A single turn carries every row of the set below to another of its rows. Some are shown first; where does it send the rows asked next?
U: [23.8 17.6 5.5 18.7 3.8 -18.5 0.7 26.5 -0.2 -23.1 4.2 -7.8 18.3 -1.5 -25.8 7.8 0.7 -11.6 -30.6 8.4 -7.2 -9.9 -5.7 -23.5 18.1 1.5 4.5 -14.5 30.8]
M: [-14.3 19.4 -7.6 1.3 -12.1 7.2 1.5 24.5 -17.4 2.1 -15.2 -17.1 1.2 24.5 -8.0 30.2 -18.7 -32.7 -3.9 -2.9 -28.4 16.3 9.4 -22.3 -0.1 8.8 7.3 -18.6 -19.2]
B: [9.0 2.4 4.2 -0.3 -8.2 -0.7 22.3 22.7 -20.1 10.1 -2.5 -22.1 2.0 -4.2 -16.0 7.3 -23.0 5.9 15.0 15.2 -15.6 -24.6 -2.8 -14.3 -27.3 7.5 -17.2 2.3 -28.1]
V: [-11.5 12.3 -10.0 -22.4 -32.9 -17.2 -1.3 21.6 7.4 11.0 -9.9 -17.3 3.5 -12.7 -2.8 29.8 13.8 -14.9 10.0 -11.1 5.9 -12.2 -23.3 -24.5 12.8 12.4 -14.5 24.4 -2.1]
P: [-8.0 22.5 -3.4 25.1 -32.6 -26.4 6.0 24.0 -12.9 -1.9 22.4 17.5 18.1 12.8 -34.1 6.3 -18.2 -0.4 -6.9 6.1 8.5 -8.9 -3.6 3.3 29.1 -11.0 22.6 4.1 -7.5]
E: [-26.8 -22.8 -11.3 -1.9 -22.3 -6.2 31.2 -3.9 -12.7 -2.9 -32.4 15.1 9.4 7.0 -24.0 -4.0 6.7 1.3 16.1 27.3 -6.2 -1.8 3.6 -20.3 31.5 2.0 1.0 17.0 -18.9]
F: [19.1 31.9 -3.3 0.0 -12.4 -12.7 22.8 12.6 -11.8 12.4 -15.0 -16.7 8.7 8.6 -9.2 2.5 26.0 -15.4 4.1 1.0 -13.3 -6.3 -4.6 -28.1 -14.4 -10.3 30.4 10.5 0.6]
X: [-6.6 6.2 -0.3 -1.9 4.8 -6.9 4.0 26.5 -11.6 -41.3 -36.4 -10.2 12.6 14.0 -4.3 5.1 -7.1 -17.8 -24.4 9.0 -20.0 2.0 -12.6 -9.0 0.8 25.5 -29.9 5.6 15.2]
H: [-1.8 10.5 -7.2 15.3 -17.4 -14.0 10.7 -5.3 -6.9 -4.4 -11.5 -1.9 24.3 16.6 -29.7 -8.8 13.5 5.8 -18.7 3.8 14.5 3.4 -17.0 -0.5 34.6 13.7 38.0 -22.5 4.7]
N: [-27.1 -5.6 -5.1 -10.9 -30.0 -8.0 -3.5 35.3 -10.3 -21.5 -15.0 -8.9 32.5 24.1 -15.0 -1.7 -21.6 -1.1 6.2 -2.3 -3.0 14.5 -26.0 13.0 24.4 29.6 -4.9 -9.0 -4.8]
Z: [-6.4 -5.9 12.5 13.4 -5.6 -13.2 37.9 11.1 -2.8 -27.1 -7.2 0.6 14.4 9.0 -17.6 6.3 -10.4 -2.1 -2.0 22.4 -15.6 -32.0 1.1 -49.8 8.9 24.3 -12.8 9.8 17.7]
J: [-11.1 13.6 -35.3 26.6 -11.4 -1.7 -17.3 7.0 -15.2 -7.4 -21.1 -15.1 5.6 -0.7 -16.2 5.9 -1.9 1.2 15.5 1.6 -3.6 -3.4 22.5 -47.0 22.1 -5.0 -5.1 14.4 -18.7]
K: [-16.2 -16.5 5.8 14.6 -31.2 -19.7 19.7 14.0 -24.4 -17.6 -15.0 -15.2 22.5 -13.1 -25.5 -21.9 -3.4 25.9 14.6 18.2 1.7 -14.8 -6.3 -21.0 15.0 35.6 16.4 14.6 -10.5]
G: [-8.4 13.7 4.7 -3.7 -21.3 -18.3 -4.5 25.7 -26.3 -3.6 -30.7 -13.9 -8.1 -14.7 -10.2 -1.3 -8.3 5.8 -7.1 -4.8 -13.9 21.7 -31.4 18.4 30.9 18.4 -4.2 19.0 -7.1]
W: [14.7 36.1 -17.4 7.6 -8.1 -27.9 11.3 -14.0 -19.0 -14.5 -3.1 2.5 -1.0 7.9 -23.2 26.7 -17.3 -11.1 7.6 -6.5 16.1 -13.5 -11.1 -1.9 7.2 13.0 -14.4 -3.9 -29.3]

E -> G
M -> F
H -> K
Now find these:
X -> U
W -> J

